In the rows, 128 means zero.
Families of rows that turns and mirrors carry onto each other, the same ones carrying the whole set onto itself: the rest of each named row's family, in list order
7 families of 4 rows
fanab: [114 134 138  97 127 141 132 137 148 141 151 102 135 132  85 156 147 115
 153 115 132 159 115 151 141 141 135 101 134 150 165 129 106 152 127 137
 105 140 156 130 133 138 163 146 127 109]
Nagin: [113 131 133  93 122 145 138 124 132 138 142 102 134 133  81 158 154 106
 149 122 139 145 115 146 129 145 140 104 131 141 166 132 112 153 124 145
 112 137 144 128 139 136 167 139 128 119]
satuv: [120 120 134  88 125 145 143 127 134 138 139 117 135 129  88 159 145 108
 160 116 128 157 122 158 128 146 134 112 127 155 170 121 114 152 121 135
 110 132 155 124 127 151 158 141 129 106]
Buf: [108 108 103  96 148 114 134 124 141 115 132 110 138 154 111 151 129 134
 131  90 106 159  97 148 125 167 156 145 152 132 169 115 130 133 140 119
 113 147 147 112 100  93 168 145 136 105]
nos: [124 143  99 131 135 118 144 102 141 139 149 124 143 156 130 126 115 107
  86 122 116 154 119 154 103 128 162 139 134 144 145 107 145 133 161 131
 130 122 124 171 106 128 167  98 157 106]
dure: [110 118 109  95 150 119 136 131 142 123 129 133 135 145 130 156 128 115
 137 103 111 153 109 141 126 171 157 146 140 128 175 118 126 134 148 115
 122 153 137 113  96  85 175 145 141 100]
Riget: [127 158 108 131 132 113 159 119 151 143 141 128 149 163 125 127 103 101
  88 107 120 166 121 148 111 134 149 137 132 145 155 103 151 133 156 126
 131 123 128 170 102 117 173 105 142 100]
gef: [120 128 143 102 126 144 144 126 137 136 148 120 136 130  89 156 142  91
 144 118 131 143 116 153 129 142 135 109 123 148 178 132 100 154 121 137
 105 141 153 128 133 132 164 150 126 110]
nobet: [111 125 130 104 126 151 132 124 126 137 150 106 134 129  82 158 152 107
 146 128 133 147 121 149 142 145 135 100 128 145 165 140 113 146 119 127
 119 138 146 125 142 140 160 138 140 109]
Likab: [122 141  95 136 144 120 147 120 154 126 149 123 134 166 123 119 107 110
  82 108 115 155 119 151 115 127 160 136 139 134 151 113 149 129 151 128
 118 143 128 164 108 119 167  96 166 107]
zores: [147 146  99  80 129 143 129 115 127 156 162 142 127 168  98 145 118  99
 104 115 130 142 127 170 137 121 129 101 108 128 143 114 136 139 130 161
 140 137 145 146 112 108 126 116 126 123]
pari: [124 153  98 139 131 106 154 120 149 128 138 122 142 172 124 136 117 115
  88 123 113 161 116 143 113 123 163 131 133 150 149 119 148 126 152 137
 125 122 139 171 108 124 166 103 140 100]
sek: [112 115  96  90 146 113 134 123 142 111 129 110 148 143 121 151 125 114
 137  92 108 157 110 151 126 170 164 151 149 153 171 115 125 132 150 112
 121 144 142 129 109  95 171 138 131  91]
lak: [125 153  99 146 141 119 148 109 150 147 154 122 145 157 123 127 101 104
  89 112 121 167 116 143 111 128 159 140 142 143 150 114 146 137 159 126
 130 120 128 164 103 120 164 103 147 101]
tuk: [107 106 103 104 152 117 142 126 136 109 137 122 137 142 117 153 110 123
 135  97 108 162 113 138 128 169 155 144 156 125 163 127 139 129 140 112
 113 138 135 110 109 100 161 142 147  85]
nofe: [140 136 100  88 130 144 120 113 128 154 167 133 125 163 107 151 114 102
  99 126 126 141 116 167 142 114 138  95 117 123 134 121 135 143 136 163
 137 137 135 145 112 113 120 115 131 117]
rig: [138 140  96  86 131 146 124 114 131 154 170 147 121 158 107 143 106 102
 108 122 124 138 129 163 132 122 140 106 114 130 124 122 130 140 151 167
 125 131 141 146 125 114 117 109 134 109]
pekeg: [136 134 100  95 134 142 126 118 131 146 171 131 124 148  88 142 109 102
 107 111 124 146 129 175 141 116 137  94 116 123 125 111 144 137 136 158
 141 127 142 137 116 113 117 105 132 106]
gib: [131 153  89 135 137 115 144 117 146 134 154 124 137 168 125 131 110 117
  86 121 115 156 137 154 116 119 154 129 139 130 149 113 141 129 151 121
 126 130 131 172 105 121 171 104 158 100]
Ver: [120 142  91 137 133 106 150 107 144 140 154 120 140 164 110 133 117 109
  90 113 112 164 132 141 120 127 152 129 143 136 151 107 155 137 166 123
 135 128 127 167 110 128 164  93 151 102]
fozo: [116 126 135  82 129 149 131 125 129 142 152 119 138 134  86 154 147 106
 153 118 123 161 119 152 131 146 134 101 123 145 167 118 110 156 140 130
 105 130 149 126 134 141 154 151 115 121]
misok: [ 99 114 101  93 139 122 136 136 136 115 127 131 143 155 112 154 129 124
 142  96 110 154 111 144 132 178 160 150 146 139 170 114 129 129 144 112
 116 147 142 122 110 103 171 135 129  95]
Zat: [109 117 116  94 153 109 139 126 138 114 134 123 140 146 117 153 119 121
 140  89 117 162 108 140 126 175 159 152 157 132 164 122 135 129 146 126
 117 137 143 114 104  94 164 141 144  96]
mit: [137 152  98  92 136 146 120 123 134 150 163 140 109 167  99 145 113 105
 112 126 129 152 122 177 121 125 137  98 113 127 128 120 142 133 131 159
 121 129 151 131 105 113 120 111 129 120]
Gade: [105 103  95  94 155 134 144 133 136 114 134 120 143 142 128 158 118 136
 138  92 123 154 114 147 127 166 166 142 152 130 160 115 134 128 153 119
 112 142 137 128  97 100 168 142 137 106]
vozit: [108 115 131  97 108 147 129 122 131 147 160 110 141 134  92 168 145 106
 147 112 136 149 124 155 125 145 130 107 133 156 165 138 111 142 132 138
 111 129 162 137 131 146 167 149 134 109]
gapos: [134 139 100 101 125 144 138 118 130 152 169 138 123 160 108 136 108 108
  93 120 126 142 122 177 129 114 123  93 108 130 127 121 140 134 143 151
 128 130 157 138 121 109 126 114 139 110]
ref: [129 145 108  97 125 141 126 111 140 159 168 140 121 149  99 142 122 115
 103 126 115 137 123 157 131 112 122  96 107 124 125 121 137 139 134 166
 129 133 150 142 116 115 124 118 143 106]

Same family as fozo: Likab, sek, ref
Same family as zores: Riget, nobet, tuk
Same family as lak: Nagin, nofe, Zat
Same family as pari: mit, Gade, vozit
Same family as fanab: Buf, nos, rig
Same family as Ver: dure, gef, pekeg

Families of rows that turns and mirrors carry onto each other, the same ones carrying the whole set onto itself: the rest of each named row's family, in list order
5 families of 5 rows
Guku: [118 117 118 121 126 128 120 140 151 139 114 139  99 125 116 146 158]
Tepu: [106 155 120 111 150 118 111 119 108 124 116 131 161 134 128 130 128]
tid: [106  86 125 153 119 139 137 132 141 151 122 140 139 123 113 135 131]
tuve: [119 142 115 103 126 126 114 111 113 112 122 125 118 119 109 163 148]
muf: [124 100 137 162 120 141 132 135 137 152 105 133 152 120 107 133 142]
Luril: [120 152 110 117 142 123 111 100 106 113 115 145 162 124 114 129 128]
sib: [120 119 121 131 123 135 125 155 152 139 104 135 109 134 119 143 150]
fekov: [118 143 124 108 135 130 121 129 127 124 118 112 118 105 118 174 136]
Vagu: [121 156 120 111 144 124 120 110 104 119 114 145 159 134 115 146 134]
buv: [102 112 110 130 119 132 128 148 142 134 117 130 103 130 121 150 136]
nedu: [117 151 125 103 155 120 113 110 119 120 117 150 153 127 121 145 119]
napu: [118 110 135 119 131 133 118  99 141 127 114 141 183 115 104 128 119]
Suku: [110 112 132 117 138 129 118 112 139 141 122 127 186 120 111 116 127]
gol: [117 102 142 164 125 138 119 127 135 149  99 142 145 117 116 136 125]
Sig: [109 141 101 104 132 127 128 129 119 113 129 117 121 118 121 163 132]
Nade: [108 104 120 128 136 133 134 113 136 137 128 147 180 123 110 118 119]
dip: [101 108 124 120 115 127 111 143 147 140 106 129 109 141 120 137 145]
Gomit: [109 144 110 112 147 124 133 111 109 120 131 140 168 124 122 139 117]
rog: [107 139 120 109 123 129 111 124 116 119 117  99 120 122 118 161 141]
gelif: [122 117 123 122 129 134 122 110 138 128 111 142 189 125 106 116 127]
zeto: [124 141 117  98 125 129 123 130 124 117 119 113 123 121 109 167 149]
lidud: [122 117 120 137 133 135 121 111 142 135 116 140 181 111 107 111 132]
Pafov: [122 103 131 160 132 136 127 135 146 159 113 140 140 112 113 129 150]
meki: [107  95 145 153 131 131 123 130 130 161 112 131 147 129 113 133 142]
Peduv: [114 116 120 128 120 137 114 148 164 134 102 132 107 121 123 143 132]

Same family as Gomit: tid, buv, Sig, Nade
Same family as meki: Tepu, Suku, dip, rog
Same family as Luril: Guku, tuve, lidud, Pafov
Same family as Peduv: fekov, nedu, napu, gol

